The same turns and mirrors carry the whole set onto itself and the rows of a family onto each other. Which other rows belong to the same family as each row named below? List them in the order they appear above.
These 18 rows form 3 families of 6 rows each.
tufip: [-2 2 -11 0 -1 -1 13 -5 -1 4 9 7 1 15 -13 4 14 7 0 6 3 6 2 -5 -18 5 3 1 14 19 6 -5 -11 4 7 -2 -1 -8 2 2 7]
Gibeg: [10 0 -8 -1 8 -3 4 -3 -9 -4 -2 -3 -5 10 -9 -5 -1 -1 0 0 -4 -8 -7 -9 3 3 11 -15 10 10 9 7 6 -17 10 -2 8 -14 1 -6 2]
rozif: [14 6 -13 -4 13 -9 2 2 -4 -3 -1 4 -3 3 -5 -5 -5 -14 6 -9 5 -4 -4 -5 2 4 3 -14 11 0 2 -2 2 -15 3 0 11 -19 -1 -11 -3]
bati: [8 3 -3 -9 4 7 1 6 6 -14 3 -7 -1 -2 -2 3 -6 -13 4 -13 -2 -1 -5 1 -12 1 -3 12 -9 8 -11 -5 -9 -7 -7 6 2 -5 11 -6 9]
resaz: [15 5 -3 4 2 2 2 -6 -5 -5 -5 2 -5 2 -6 -7 -4 -13 5 -5 -6 -5 -5 -4 9 2 8 -7 9 -1 7 7 1 -11 11 6 15 -11 3 -5 -4]
vaset: [-13 -4 -1 -3 5 12 9 -4 4 -1 7 9 1 10 -3 4 7 1 -1 -14 -7 6 12 8 7 6 9 8 18 -9 10 -8 -1 8 3 -5 7 -21 5 -3 10]
kimem: [10 -1 -14 1 3 -4 14 -5 1 5 4 9 -3 9 -9 6 11 0 4 6 12 2 3 3 -7 9 -2 0 17 11 9 -2 -11 8 9 5 0 0 -1 7 4]
Diri: [-2 1 -2 -1 -2 10 3 -1 -3 -14 6 -11 -5 2 -7 1 -3 -6 -1 -5 -11 -4 -7 -2 -14 -7 2 13 -9 13 2 3 -7 -12 -7 3 2 -5 6 -1 9]
sido: [-4 5 -5 -22 12 -9 5 3 4 -1 -2 12 5 -3 5 0 1 8 3 -9 -1 2 3 3 -4 1 -3 0 -6 0 -5 2 -4 14 8 0 -10 8 -1 -10 5]
fam: [5 -1 0 -5 -6 14 6 -1 -2 -11 3 -7 -2 3 -3 5 3 -15 2 -16 -8 1 -8 4 -11 0 -1 13 -3 8 5 -6 -10 -8 -15 8 3 2 4 3 4]
Lilad: [5 2 -15 2 5 2 7 -1 0 4 5 10 0 3 -10 8 12 1 7 -1 12 11 4 -5 -18 9 -2 1 12 7 -5 -11 -15 5 0 4 1 -7 -2 -3 6]
nuzeg: [3 -7 -9 -12 5 -8 6 7 -8 -6 0 9 -1 15 11 -2 8 -8 9 -19 -10 -3 -8 1 7 -3 -16 6 9 7 19 -4 5 3 -7 -10 -1 -5 -7 -6 -1]
Kas: [-9 0 -5 -4 12 4 4 -3 0 -3 2 6 2 3 -3 -6 4 5 6 -14 -5 6 21 4 4 2 12 -3 8 -18 2 -8 -4 5 0 -4 6 -22 1 -10 6]
Nivam: [-1 -9 -7 -14 8 -2 5 6 -7 -2 7 0 -7 17 6 -1 15 -3 7 -12 -18 -2 -7 0 -1 -8 -7 8 7 12 16 0 6 -6 -11 -12 -3 -12 -10 -13 3]
rer: [-12 2 -1 -25 2 2 3 1 4 -2 -6 9 8 -8 -3 -4 -8 2 0 -4 -7 0 1 8 8 3 -5 4 0 3 4 3 -3 13 9 -4 -6 6 3 -4 1]
kabus: [-15 -6 -3 -11 2 8 7 -2 0 -3 1 -1 2 11 -10 -6 8 10 -3 -8 -14 6 17 3 5 1 12 3 12 -4 7 -2 0 1 4 -11 9 -23 6 -9 9]
boriz: [-13 5 -5 -27 0 -9 9 2 -2 -1 -2 8 4 -1 -5 -3 -1 10 -3 0 -10 -3 -2 1 -4 -8 -6 5 -1 6 2 8 2 6 9 -8 -6 5 -1 -7 5]
zeka: [6 -6 -6 -12 17 -6 3 6 2 -3 5 5 -2 18 12 -4 9 -8 10 -22 -9 -1 -2 7 0 -4 -7 7 3 4 7 -10 3 1 -12 -8 -6 -16 -6 -12 -1]

Which other rows belong to the same family as tufip? Gibeg, Diri, Nivam, kabus, boriz
Which other rows belong to the same family as rozif? bati, sido, Lilad, Kas, zeka

The same turns and mirrors carry the whole set onto itself and the rows of a family onto each other. Which other rows belong to the same family as each row named below? List them in the order they appear above.
These 32 rows form 4 families of 8 rows each.
vador: [4 1 -4 11 -14 -4 -2 7 0 6 -2 0 5 5 4 9 -1 -8 1 -8 12 -13 -6 10 0 -3 6 8 1 -9 3 -17]
Dakiv: [4 -5 -7 18 -12 0 -4 10 5 -1 2 3 1 -1 -6 18 1 -3 1 -7 8 -10 -5 9 -1 0 4 3 -2 -11 5 -11]
gisa: [-4 2 -9 -4 3 3 5 11 1 -6 -3 9 -9 -3 5 3 7 17 5 -4 9 -2 -1 9 2 -1 9 -13 11 -18 -2 -7]
lil: [-2 -3 1 5 -18 4 -4 11 5 5 3 6 1 7 4 19 3 -6 -2 -4 16 -10 -4 3 2 5 5 4 6 -5 6 -11]
timo: [2 -8 -4 7 -6 1 -3 -14 1 -1 -7 2 -11 -9 2 9 5 24 2 -11 13 -7 2 5 4 13 7 2 1 6 3 -1]
porov: [2 1 -6 5 -17 -2 0 6 4 10 -5 1 5 9 5 10 10 -6 -3 0 8 -10 -4 4 6 5 9 -2 -1 -9 13 -15]
fup: [-10 -6 -4 -5 2 8 5 -7 1 -4 3 0 -2 -7 4 -8 6 23 -7 2 -2 3 8 -4 -3 3 0 -9 1 5 -7 15]
ridu: [-12 0 -15 -3 4 5 10 6 0 -12 2 6 -4 4 9 4 3 11 3 -5 7 2 6 5 6 7 13 -6 7 -18 -3 -7]
Keki: [-14 1 -15 -4 0 8 11 7 0 -2 -3 3 -6 -7 7 9 8 10 13 -3 8 -6 0 7 7 1 10 -2 9 -17 -3 0]
redof: [5 -6 -2 6 -3 0 -3 0 -5 5 8 4 10 3 18 7 2 6 -10 -8 6 4 -3 -4 12 -11 9 4 13 5 5 0]
gim: [3 -6 -2 2 4 3 5 6 -8 3 2 11 2 4 25 2 5 4 -10 -4 6 3 4 -2 3 -8 8 2 11 5 10 0]
sidap: [-9 3 -4 -2 -6 3 7 14 0 3 7 -2 15 6 5 -7 -1 -9 -8 3 -2 -2 -1 0 -7 -12 1 -4 0 -11 -7 -3]
Vosal: [-10 2 5 -2 1 4 5 6 -5 -5 15 -7 8 0 4 -10 4 0 -7 7 0 -8 -2 3 -6 -10 3 0 0 -18 -4 -4]
zape: [4 -8 -13 7 -13 0 -2 -7 6 7 -15 8 -5 -3 5 12 0 15 1 -14 11 -1 3 2 2 11 4 -1 2 13 0 2]
deka: [-9 5 -1 -1 -4 -6 11 8 1 -4 14 -6 2 1 8 -4 1 -10 -2 7 -4 -8 1 1 1 -8 2 -3 7 -15 -4 -2]
tas: [-3 -8 1 9 -15 0 -2 -11 1 8 3 -8 12 1 1 -1 -2 -3 -10 -3 2 -7 2 -4 -5 2 -3 11 -10 14 -1 4]
vid: [6 -5 9 -2 -12 -7 -8 -2 10 6 9 -1 12 0 -3 -8 3 3 -4 -6 2 -7 -2 -6 -12 -4 -4 1 -10 5 3 -1]
detot: [-5 5 0 -3 -7 9 11 5 -1 -2 6 -10 9 -1 8 -9 -1 -4 -11 0 7 2 -3 1 -10 -12 0 -2 -2 -17 -1 -6]
Nakef: [-8 -6 -4 1 5 6 3 -6 -3 -8 6 -1 0 -11 2 -8 -5 22 -2 -6 3 1 5 2 -8 -5 -2 1 3 4 -16 12]
dun: [-12 -1 -16 6 1 10 12 2 -9 -5 -8 1 -8 -2 11 11 2 11 -2 -1 8 -2 3 11 8 5 10 -2 12 -9 -7 -3]
saz: [6 -5 7 8 -15 -1 -6 -7 1 14 -1 -6 8 -7 -2 -2 3 3 -7 -2 3 -11 -5 0 -8 -7 -8 4 -6 13 -2 4]
ruzim: [-1 -11 -7 7 -4 -6 -8 -5 2 5 -6 10 -4 -2 0 11 6 19 7 -7 4 -13 4 4 7 12 7 0 3 12 -3 3]
bere: [-11 2 -5 -2 -8 3 6 0 7 -2 -8 -4 -7 -6 -10 -5 2 8 6 2 5 -13 4 8 -16 12 -3 -5 -11 -10 -9 -3]
supev: [-4 -2 -8 -1 6 0 8 -10 -3 -2 -2 -5 2 -9 4 -18 1 20 -4 -3 -5 1 5 2 -6 -4 1 -5 -5 1 -9 9]
Kise: [6 -6 7 8 -12 -4 -7 -7 2 4 4 -3 11 4 0 -8 -3 5 -18 -3 1 -4 1 -3 -10 0 -3 0 -7 12 -1 -2]
Fadi: [-9 3 -5 8 -13 -1 -2 1 6 -8 -7 -5 0 -3 -14 -4 15 4 7 -1 11 -14 -2 4 -11 4 7 -4 -8 -11 -12 0]
ser: [3 -9 -3 -3 1 4 4 -1 -4 10 7 5 6 0 21 6 -10 11 -12 -6 -1 5 3 0 8 -4 0 2 9 6 8 -3]
Lut: [-8 9 -11 3 -12 0 -5 -3 5 1 -6 -7 2 -2 -14 -2 3 12 6 2 6 -14 -8 -7 -11 1 7 3 -4 -10 -11 -1]
Zepu: [2 -15 3 2 0 3 9 3 -3 2 6 8 3 -1 22 5 1 3 -11 -8 4 6 10 11 8 -1 0 -4 7 6 6 -1]
vetur: [-9 1 -5 2 -14 1 -1 -7 9 0 -1 -11 1 -7 -17 0 1 11 5 -3 5 -12 -2 7 -6 8 -1 -4 -9 -9 -13 -3]
Fegim: [-11 1 -2 -13 1 4 8 -10 -3 2 -1 -3 4 -2 13 -17 5 18 -7 0 2 0 5 -4 -1 0 3 -4 3 5 -10 9]
Pitik: [3 -10 -7 5 -7 10 -6 -9 0 7 -13 6 2 -5 0 6 4 25 -3 -14 14 0 -1 4 -4 8 5 1 -6 10 -1 0]

Which other rows belong to the same family as vador? fup, Keki, gim, Vosal, zape, Kise, vetur
Which other rows belong to the same family as ruzim? gisa, porov, tas, detot, Nakef, Lut, Zepu
Which other rows belong to the same family as sidap? lil, timo, ridu, saz, supev, Fadi, ser

The same turns and mirrors carry the whole set onto itself and the rows of a family onto each other. Which other rows belong to the same family as each row named below? List them in the order they appear above.
These 32 rows form 4 families of 8 rows each.
Bepa: [12 1 -28 1 -3 11 8 -11 -3 10 -17]
tutez: [-1 6 -15 -1 -4 9 19 -2 -10 19 -4]
fasa: [4 0 -14 6 5 1 19 -8 -10 -5 2]
Sazo: [1 10 -14 13 2 23 1 -8 -2 14 -16]
Des: [3 -5 -16 4 -9 6 7 -10 3 8 -11]
daru: [10 13 -9 6 -6 21 11 -14 -6 19 -11]
Fusub: [-2 9 -3 9 1 7 19 -12 -10 16 -10]
Suleg: [0 7 -11 -1 -3 5 23 -9 -4 12 4]
vitik: [3 8 -11 5 16 10 6 -17 11 12 -9]
ziz: [9 7 -19 3 3 7 1 -5 -21 5 0]
kobar: [17 -6 -23 2 -6 11 11 -4 -5 10 -6]
nug: [5 10 -16 2 -1 10 10 -6 16 6 -11]
katu: [11 2 -10 8 10 25 4 -8 -1 20 -8]
los: [13 16 -18 6 7 15 3 -10 -2 -8 -11]
nerof: [12 -2 -11 11 -3 16 7 -3 -19 8 -5]
temog: [6 1 -9 -1 11 4 10 -15 1 1 8]
ranok: [1 21 -5 4 7 13 14 0 -9 1 1]
vota: [8 10 -5 7 19 19 15 -16 -7 8 1]
rek: [11 10 -16 7 7 14 11 -9 -23 10 3]
padom: [8 -7 -15 0 3 9 0 -7 7 13 -2]
repu: [-7 12 -17 7 9 8 13 -13 8 1 -9]
Fuvad: [5 15 -15 4 -3 29 7 -13 -11 11 -7]
gon: [3 14 -13 2 2 17 21 -7 9 6 -15]
magab: [7 7 -24 4 12 3 10 0 -2 -3 3]
potu: [8 6 -17 1 7 -4 15 1 0 0 -7]
zafoz: [8 1 -21 5 18 20 1 -10 -1 3 1]
rov: [2 15 -12 14 16 19 13 -6 -13 1 -4]
Gose: [8 2 3 3 4 8 14 -11 0 18 -3]
Pafar: [6 1 -24 9 6 17 1 -3 -1 -7 -5]
ged: [0 26 -9 8 12 14 11 -11 -2 5 -2]
geta: [16 12 -22 11 9 19 -2 -6 -3 4 -12]
gul: [14 -5 -8 3 6 19 8 -6 -11 9 7]

Which other rows belong to the same family as Bepa? tutez, ziz, los, ranok, Fuvad, gon, potu
Which other rows belong to the same family as fasa? Sazo, Des, Fusub, nerof, repu, rov, Pafar

The same turns and mirrors carry the whole set onto itself and the rows of a family onto each other. Which other rows belong to the same family as each row named below? List them in the order they appear above.
These 16 rows form 4 families of 4 rows each.
Zif: [-7 18 -6 -10 -15 13 -3 -4 2 0 13 -4 2 10 -1 18 12 -8 4]
Bev: [8 5 -5 7 -7 -13 22 -2 4 3 0 6 1 17 2 16 3 0 1]
Pufi: [5 9 -7 -9 -5 5 -10 2 -1 -10 12 2 4 22 -2 26 13 0 10]
kuni: [-4 12 -2 -18 1 8 -12 -1 -3 -9 5 1 -4 2 0 10 12 -13 2]
Komat: [12 6 -11 -10 2 3 3 -2 1 -21 -9 9 -4 14 -7 7 -1 1 5]
nibe: [1 11 -2 -20 2 -5 6 -1 -1 -15 0 0 4 -4 3 4 1 -7 -4]
Feku: [7 6 -10 -9 3 11 -9 -2 -4 -13 -5 14 -10 19 -7 11 9 0 9]
Nakub: [13 8 -6 -7 -6 -10 9 2 3 -20 5 0 11 14 0 18 2 2 4]
sufil: [-4 14 -2 4 -17 -1 12 -9 0 9 10 3 -8 7 3 13 15 -12 8]
voz: [8 4 -10 -3 3 -1 14 -4 0 -5 -14 14 -8 15 -6 4 -2 3 0]
zom: [-9 9 -1 -8 1 3 -1 -4 -6 11 4 9 -13 4 3 8 17 -12 1]
roro: [1 20 -8 -19 -11 0 8 -3 -2 -11 12 -3 12 5 4 14 6 1 4]
depum: [-1 6 -5 6 -6 1 4 -1 0 12 6 9 -5 24 -2 24 14 -2 6]
lun: [3 5 -10 -2 4 5 4 -4 -4 4 -8 18 -14 20 -7 8 8 2 6]
pasil: [-3 8 -1 -9 1 -10 18 -4 -3 5 -2 8 -6 -1 6 2 6 -7 -5]
zozif: [4 15 -3 -8 -13 -13 24 -7 -4 -2 10 3 3 3 8 8 10 -2 7]

Which other rows belong to the same family as sufil? Zif, roro, zozif
Which other rows belong to the same family as lun? Komat, Feku, voz
Which other rows belong to the same family as zom? kuni, nibe, pasil

